[[5 2 4 5 3 5 5 2 6 2 3 5 3 3]
 [3 5 3 6 3 6 2 3 6 3 5 2 6 2]
 [2 6 2 3 3 4 3 4 4 2 6 6 2 4]
 [6 4 2 6 3 3 6 3 1 4 5 4 3 4]
 [6 4 4 3 3 6 3 4 3 5 4 4 3 4]
 [2 4 6 5 1 4 3 6 3 2 3 5 4 5]
 [5 3 3 3 3 4 5 6 5 3 3 3 4 6]
 [5 4 3 4 2 3 6 4 4 3 5 4 7 2]
 [6 2 2 4 5 3 2 4 5 3 5 6 6 5]
 [5 3 4 4 5 5 4 2 3 2 5 3 4 5]
 [4 3 2 4 5 5 3 6 3 2 3 4 6 2]]
The bottom-left entry is 4
The entry in the bottom-right corner?
A: 2
The 3rd entry on the main diagonal -> 2
The third entry from the end, reading row by row?
A: 4
The fifth entry in reading order?
A: 3
The entry in the top-right corner: 3
The first entry in the row that holds the largest entry?
A: 5
The largest entry in the last column?
A: 6
The first entry, reading row by row?
A: 5
The last entry of the largest entry's row?
A: 2
The entry just left of the largest entry?
A: 4
The fourth-last entry, reading row by row is 3
The bottom entry of the column that holds the largest entry?
A: 6
The 2nd entry on the diagonal from the top-right corner: 6
The third entry, reading row by row -> 4
The fourth entry in reading order: 5
The maximum is 7
The 2nd entry on the main diagonal is 5

Questions about the table below. Counting starts at 1.
1) Which number is the entry just right of -2.13?
2) Which number is the entry in row 1 and column 2?
3) Which number is the entry just left of the smallest entry?
4) Which number is the entry directly above 0.92?
5) Which number is the top-left entry?
6) Which number is the top entry of the column that holds the smallest entry?
7) Which number is the entry in row 3 and column 1?
8) Which number is the entry at row 1, column 3?
0.90; -1.26; -0.54; 2.73; -3.30; -0.34
0.73; -0.98; -0.44; 2.31; -2.79; -0.28
-0.45; 0.85; 1.98; 4.06; -1.69; -0.52
0.05; 0.30; 0.55; -0.14; -0.52; 0.09
0.36; -0.36; 0.44; 1.59; 0.80; 0.26
0.19; -0.38; -0.27; 0.77; -1.16; -0.17
-0.34; -0.39; 0.42; -0.62; -0.02; 2.96
-1.28; 3.30; 5.81; -0.04; -4.39; 2.57
0.26; -0.29; 0.40; 1.63; 1.00; 0.37
0.20; 0.01; 0.29; -0.05; -0.32; -0.03
-0.49; 1.47; 2.88; -0.03; -2.13; 1.18
0.92; -1.59; 2.26; 4.88; 3.12; 1.05
0.31; -0.52; -0.17; 1.29; -1.59; -0.15
-0.32; 0.49; 1.54; 2.78; -1.12; -0.48
-0.75; -0.63; 0.93; -1.80; -0.14; 6.78
1) 1.18
2) -1.26
3) -0.04
4) -0.49
5) 0.90
6) -3.30
7) -0.45
8) -0.54

Questions about the matrix below. Counting starts at 1.
1) Which number is the entry in the bottom-left corner?
2) Which number is the entry at row 2, column 1?
3) Which number is the entry in row 1 and column 2?
4) Which number is the entry just right of 2.39?
5) Which number is the entry just right of 4.33?
6) Which number is the entry directly above -3.11?
7) Which number is the entry at row 1, column 3?
8) Which number is the entry in the bottom-right corner?
[[-0.23 -4.30 -1.70 -0.61]
 [ 4.96 -3.77 -0.86  2.29]
 [ 0.70  4.84  0.91  5.37]
 [ 0.84  3.86 -1.78  5.13]
 [ 4.24  0.13 -2.05  5.19]
 [-3.12 -0.28 -1.04  1.95]
 [-5.43  0.75  2.39  6.68]
 [-4.05  3.53  0.20  3.48]
 [ 0.74  4.33 -4.63 -1.25]
 [-2.77 -3.11  0.62  2.45]
 [-0.45 -0.01 -3.87 -5.52]
 [ 0.86 -1.80  3.27  0.22]]
1) 0.86
2) 4.96
3) -4.30
4) 6.68
5) -4.63
6) 4.33
7) -1.70
8) 0.22

Read these off the row that follows.
1) The entry just right of 7.26?
2) The entry just left of 1.94?
-6.77; 3.19; -3.80; -2.44; 0.19; -6.16; 7.26; 1.94; -0.30; 2.43
1) 1.94
2) 7.26
